Some points:
[ 18.  32.  -5. -39.  -9.  32.   9. -42. -18.  -7. -22.  -3.  25.  19.  33.
  11. -25. -15. -19. -31.  10.  -5.  27.  23.  -7.  38.   2.  36.  19.  -3.
 -29. -43.  32. -18.  26.]
[ -1.  50.   5.  -9.  12.  61.  49. -19.  -7.  40.   9.   8.  12.   7.   3.
  20. -32. -12.  16. -48. -16.  21.  -2. -19.   6. -14.  -4. -35.  36.   1.
 -68.  -5.  18.   3. -18.]
[ 45.  26.   4. -25. -10.  40.  34. -25.  10.  12.  10. -17.  16.  18.  12.
   5.   8. -14. -11.  10.  10.  39. -34. -16. -40.  10.  -2.  18.  32.  51.
 -22.   7.  10. -11.  26.]
[-22. -24. -43. -21.  35. -48. -11. -17.  13.  -7.   8.   1. -15.  18. -30.
  44.  -9.   3.  14. -12. -26. -27.   7. -10.  11. -28.  16.  14. -40.  -2.
 -33. -23.  18.  -4.  -2.]
[-10.  15. -26.   7. -13.   7.  14. -20.  20.  -1. -32.  44.  -9. -18.  13.
  14.  14.  17.  15.  -2.  -7. -16.  31.  18.  -3. -57.  -7.  -9. -10. -20.
  20. -25.  35.  17.   6.]
[ 15.   0.  29.  13. -15. -13. -12.  10.  16.  29.  15.  17.  -3.  -4.  16.
 -36. -15.  18.   9.  23.  11.  99. -13. -11.  36. -27.  36.  -5. -15. -13.
  32.  -3. -23. -16. -50.]
[  0.  -2.  17.   8.   7.  -8.  12. -10. -17. -45. -11.   2. -32.  17.  27.
  36.  13.   6.   2.  38.  -2.   5.   4.  21.  10.  -2. -11.  14. -50.  -6.
 -25.   1.  11.   5.  -7.]
[  3.  10.  10.   4. -61.   8. -13. -43.  13.  43.  -9.   6. -22. -24.  -7.
  18.  39.   5. -43. -34.  37. -33.  14.   3.  34.   8.  -9. -23.   1.  22.
 -15. -34.  -3. -17.   8.]
[ 17.  -8.  -1.  22. -35. -20.   3.  40.  22. -31.   8.   1.   8.  30.  20.
 -17.  -5.  54. -40.  55.  -3.  19. -11. -23.  -7.  -7.  16.  54. -36. -16.
  46.  41. -26. -21.  14.]
[ 18.  -2. -35.   7. -15.  25.   3.  28. -12.   0. -18.  22.  28. -13.  19.
 -12.  14.  -7. -23.  -5. -26.  54.  -1.  20.   8.  13.  41.  33.  13.  -2.
  13. -48.  10.  27.  23.]
[ 22.  12.  -6.  39. -36.   5.  37.  18.  27.  -2.  32. -23.  -8.  17.   9.
   3. -27.  29.  -5.  40. -12. -24. -21. -25. -25. -25.  -8.  49. -21.  22.
  14.  37.  -9. -21.   1.]
[ 24.  35.   0.  39.  -2.  44.   7.  12.  16.  22.   7.  -1.  42. -17.  22.
 -15.  24. -21. -11. -14.  18. -38.  15. -11. -16.  25.  33. -42.  27.  37.
  13. -13.  -9. -15.   0.]
[-50.   6.   3.  44. -21.  16. -46.  -3.  10.  -2.  -6.  23.  21. -28. -44.
   7.  14.   3.   7.   8.  12. -48.  12. -18.   3.  34.   3.  -9. -16.  18.
  31.  -5.  30.  -2.  -1.]
[  7.  32.  60.  -6.  15.   4.  24. -43.  39.  18.  -4.   9. -13. -34.  15.
 -31.  30. -19.   0.  -7.  34.  25.   3. -46. -12.  35. -15.  25.  22.   8.
 -16. -45. -34. -29.   9.]
[ -8. -26.  41.   8. -44. -18. -18. -19.  14.  27.  12.  12. -43.   5.  -5.
 -35.  -1.  23.   3.  -4.  -1. -26.  -5.   3.  24.  -6. -39. -19.  38.  25.
  22.   5. -37.   0.  17.]
[  5.  -6. -19.  46.  66.   5. -11.  29.  -2. -40.  -4. -16. -16. -16.  23.
 -10. -32. -23.  39. -34. -15.   3.   6.   6.   6. -24.  33.   9. -24. -13.
  54. -27.  67.  23. -28.]
[ 26. -16.  -9. -17. -14.   4. -24.  20.   1. -20.  21.   0.  30.  -4.   0.
  -1.  10.  57. -31.  30.   8.  24. -21.  10.  71. -13.   8. -10. -56. -24.
 -40.  31. -46.  29. -10.]
[-49.  -6.   0. -17.  31.   4. -23.  -3.  -4. -15.  27.  -1.   2.   6. -11.
 -16.  -8. -50. -10.  27. -45.  31. -20.  -2.   3.   2.   0. -10.  20.  22.
  -2.  10.  17.  -8. -28.]
[ 13.  14. -40.  44.  -7. -18.  20.  42.   3.  10. -20.  13. -64.   0.  11.
  22.  48.  22.  39.  29.   7. -45.   5. -14.  12. -58.  29. -17.  -8.  -2.
  34.  49.  15. -25. -10.]
[-21.   3.   4.  24.  44.  55.   6.  20. -16. -11.   1. -25.  47.  10.  -4.
  -2.   6. -33.  -5. -54. -20. -37.  14. -25. -38.  20.  11. -16.   6.   1.
  42. -21.  -4.   6. -20.]
[ 15.  28.  -7. -13. -17.  17.   8.  24.  11.  -4.   5. -13.  35.   3.  37.
  21. -16.  16. -25.  21. -11.   2. -31. -19.  14. -22. -20.   9.  49. -22.
 -31.   2. -46.  16.  -1.]
[ 32.  -6. -26. -38.  15.  -5. -15.  23. -16. -27.  -3.  -8. -23.  14.  49.
  -7.   8.   0. -50. -18.   5.  13. -21.  14. -57. -48. -36.  -2.  -6. -51.
  40.   3.   4. -43.   3.]
[ -6. -17.  30.  -6. -56. -12.  20.  10.  -2. -37.  26.  21.  33.  -2.   2.
 -12.  -3.   9. -44. -10. -15. -45. -10.   2.  -1.  11.   2.  27. -10.   1.
  12.  -4. -44. -14.  15.]
[  8. -10.  60.   3.  20. -54.  -1.   6.   0.  20.   9. -37.  -8. -10.  15.
 -65.  11. -15. -20. -12.   3.  45.  12.  21.  39.  -3. -32.  17.  10. -13.
  18.   3.   4. -20.   8.]
[ 10.  14. -16. -57.  45. -12.  -9.   4.   2. -14.   6. -14. -32.  24.  -2.
   6. -82.  61. -11. -16. -48.  20.  -8.  18.  12. -28. -19. -55.  -5. -55.
 -22.   7. -41.  22.  20.]
[-25. -10. -21.  13.  -8.   5.  16.  30.   4. -16.  -3.  15. -20. -12.  -8.
   5.  12.  -5.  10.  -2.   9. -47.  32.   4. -11.  39.   7.   8.  -7.  17.
  23. -33.  42.  -1.  -1.]
[ 17.   4.  -1.   3. -14.  -7. -59.  29. -51.  15.  -3. -15. -25. -27. -16.
   2. -15.   0. -10.   9. -18.  21. -23.   2.  11.  27.  -9.   9. -19. -10.
  30.   2. -37.  -4.  -7.]
[ 20. -10.  -6. -19. -18.  18.  37.   8. -16.  31. -53. -24.  -8. -16. -22.
  29.   1.  29.  56.   1. -26.  -9.  -7. -20.  52. -26.  37. -16.   5.   9.
 -27.   7. -22.   0. -24.]
[ 32. -28.  26.  27. -13. -41.   9. -24.  34.  15.   1.  44.   7.  -6. -44.
 -39.  29.  20.  -5.  12.  17.  15.  23. -38.  19.   1.  14.  25. -22.  55.
   4. -14. -35.  -8.  19.]
[-25. -40. -19.  23. -36. -28.   8. -12. -20.  -4.   6. -40.   1.  -3.  12.
   8. -56.  12. -14. -24.  12.  10.   6.   9.  26.  31.  -3. -17.  -1. -55.
  26.  23. -12.  16. -15.]
[-12. -35.  10. -25.  22.  14. -27.  -2.  28.  -1.  25.   5. -28.   6. -60.
 -23. -27. -13.  40.  17.  -1.  26.   8. -14. -27.   7. -19.   6.  -1. -10.
  18.   6. -33. -14. -29.]
[ 34.  11. -15.  10.   8.  45.   8.  -7.  16.   5. -29.  25.  17.   9.  13.
  13.  46.  32. -14. -29. -22.  23. -41.  20. -48.  21.  11. -27.  35.  -3.
 -21.  10. -26.   5.  33.]
[ 30.  -2. -19. -21.  -7.  -8.  26.  -7.   6.  -7. -13.  -8. -12.  33.  25.
   8.  20.  -8. -40.   6. -13. -12. -12. -29. -44. -17.   3.  20. -12. -21.
  11.  10.   0. -23.  21.]
[  5. -19.  -2.  -7. -22. -33.  19.  12. -13.   6.  10.  24. -22. -11. -46.
   6.   9. -31.   8. -18.  36. -59.   4.  30.  18.  -2.   2. -17.  26. -19.
 -23.  -5.   4. -30.  14.]
[ 10.  20. -22. -43.   4.   5.  20.  -8.   7.  -7.  -2. -15.   7. -22.  35.
  15. -92. -16.  20.  12.  12.   7.  20. -16.  47. -15.  43.   1.  14. -20.
 -50. -26.  12.  28.  -4.]
[-11.  22.  15.  -3.   0.  69. -33. -19. -13.   7. -15. -12.  28. -19.  17.
   9.  26. -45.  -5.  -8.  57.   8.  10.   8.  11.  57.  42.  10.  -8.  69.
 -22.  -4.  -1. -17.  31.]
[ 14.  -8.  31.  11.   6.  18.  -7.  -2. -23.   3. -18.  -8.  36.  16. -18.
  39. -21.  -7.   2.  11.  50. -10.  -4.  35. -30.  25. -31. -35.  25.  -8.
 -26.  -5.   2.  38.   0.]
[-37.   4.  16. -21.  25.  39.  13. -14.  35.  16.  45.   5.  13.  -6. -25.
 -36.   1. -38.  37. -13.  -2. -47.  20. -19. -44.  33.  27.  36.  43.  13.
 -57. -44. -39. -21.  20.]
[ 15.  52.  28.  -2.  -9.  19.  38.   8. -19.  -5. -29. -19.  13.  -1.  12.
 -17. -35. -26. -32. -30.   9.  27. -16.   8.  -1. -27.  39. -11.  24.  -7.
 -36.  -6.  -2.  11. -42.]
[ 12.   1. -38. -12.  66. -39. -19.  27.   3. -49.  -5.  -9. -15.  38. -29.
  14.  -8.  12.  18. -22. -32.  11.  31.  -5. -34. -13. -29. -22.  -4.  -7.
  47. -19. -16.  12. -32.]
[-41. -14.   1. -19.  20. -38. -25.  -4.  21. -24.  30.   6. -26.  35. -41.
 -16.  32.   2.  36.   6. -33.  -8.  -5. -13.  19.   6. -10.   3.  10. -10.
   4.  59. -22.  27. -15.]
[  8.  18. -26. -18.  -6.  -6. -40.   7. -42.  34. -24. -19. -10. -26. -20.
  14.  15.  20. -50.   3.  17. -35.  -8.  19.   4.  21.  28.  25. -28.  36.
   3. -38.  48.  16.  27.]
[-32. -32. -43.   2.  32. -39. -16. -25. -17. -12.  24. -21.  28.  30.  10.
  -4.   5.  -9.  31.  -5.  45. -19. -14.  45. -36.  33. -37. -13. -52. -14.
  17. -12.  20.  34.  17.]
[-11. -30.  33.  10.  70.   9.  19. -11. -42. -10.   6. -18.  40.  -1.  15.
 -29. -24.  16.  40. -19.  -7.  41. -45.  25.  58. -38.  34. -35.  34. -33.
 -14.  25.  44. -26. -35.]
There is one direction along which these points spread out most. Take the direction at right angles to it along which they spread out most. Then take the direction at right angles to both along which they spread out most. Go by this last direction. How many in every 100 of the points above lie lower along it than each point below? Answers are rounded to whole numbers. More than half of the points above lie lower than the first one.
[  7.   8.   7.   9. -18.   3.  27.  39.  13.  10. -21.  20. -23.   1. -22.
  21.  38.  -2.  35.  -8. -26. -19. -10.  12.  29.  -5.  -4.  -2. -20.  20.
  -9.  26.  86.   8. -22.] 84
[ -9.  44.  -5.  17. -49. -12.   3.   3.  11.  56.  -3.   8. -45. -22. -30.
  -7.  18.  -2. -15.  82.   7.  13.  29.  -9.  30. -13. -38.  33.   3.  12.
  11.  -3.  15.   1.  17.] 18
[-10.   9.  36.  15. -35.  43. -27.  -2.   1.  23. -14.  23. -37.  -9.   4.
 -14.  28. -17. -28.  25.  13.  -9.   7.  24.  29. -33. -17. -60.  21.  36.
   7.   0. -34.  -8.   9.] 23
[-39. -41. -20.  16.  30.  -2.  -3. -40. -11.  -6.  23. -43.  21.  -4.  17.
  59.  12.  -2.  17.  -2.  -5.  -7. -13.   1. -44.  27. -51.   7. -38.  -2.
  15.  13. -12.  26.  33.] 84
[-17. -27.   7.  10.   6. -36.  -9. -27. -17. -13.  45. -16. -18.   9.   8.
 -22.  37. -18.  -3.  37.  18.  -1.  37.   8. -22. -20. -45. -46. -35. -23.
   2.  19.  11.  19.  15.] 77
[ 25. -12.  38. -37.  -3.  15.   8. -15.   4.   8.   3.  11.  27.  22. -14.
  11. -16. -22.  42. -82. -11.   8. -17. -18.   8.  28.  12.  15.  32.  -1.
 -47.  -4.   0.  25.  24.] 50
[-26. -29. -32.  17.  25. -42. -35. -32. -48. -25.  17.  12.  44.  26.  -1.
   9.  27.  -9.  -8.   8.   0. -10.  11.  17. -34.   9. -16.  12.   1. -10.
  23. -13.   5.   2.  -9.] 89
[ 31.  31. -10.  -6.   3. -25. -15.  45. -27. -12. -45.  17. -35.  -1.  32.
  -3.  -5.  24.  -1.  20.   5.  28.  12. -11.   5.  -7.  -5.  17. -33.   5.
  32. -20.  39.  11. -39.] 55
[-13.  30.  13. -25.  16.  -6.  18. -27. -27.  25. -13.  37.  21.  -7.  22.
  16. -35. -37. -12.  -4.  35. -14. -20. -16. -10.  32. -18. -72.  -9.  25.
 -60.  28. -15.  -2.   7.] 48
[  1.  -1.  11. -14. -31.  13. -18.  23.  10.   0.  -1. -30.  28. -13.   0.
 -13.  14.  34. -32.  -4.  -4.  39. -18. -20.  -5.  47.   9.   6.  37.  33.
  31.  72. -21.   6.  -1.] 9
[  0.  18. -33.  50. -38. -23.  19.  36.  44. -27. -19.  49. -26.  -1. -32.
  59.  21.  15.  53.  19.   5. -45.  75.  28.   0.  -5.  -1.  26. -34. -31.
  26.  -6.  54.   5.  11.] 89
[ -3. -33. -24.   2.  -9.  -5.  27. -20.   0.  -8.  16. -12.  -1. -27.  19.
 -45. -16.   0. -25.  32. -11. -19.   5.  17. -32.  -5. -25.  57. -27.  -3.
 -47.  20.  -4. -18.  15.] 34
[-53. -21.  20. -10.  -8.  -6. -46. -18.  45.   6.  19.  16. -10.  -2. -46.
 -20.   9. -17.   8.  -7. -15.  22.   3.   4. -43.  -1.   8.  37.  40.  29.
  -3.  -2.   2.   6.   4.] 68
[ -5. -34.  14. -13.  57. -39.   3.   7. -18.  10. -30. -28.  17.  -6.   9.
   0. -35.  -8.  42.  -5. -33.  18. -34. -10.  14. -52.  15. -37.  26. -36.
  23.  36.   2.  -6. -44.] 68
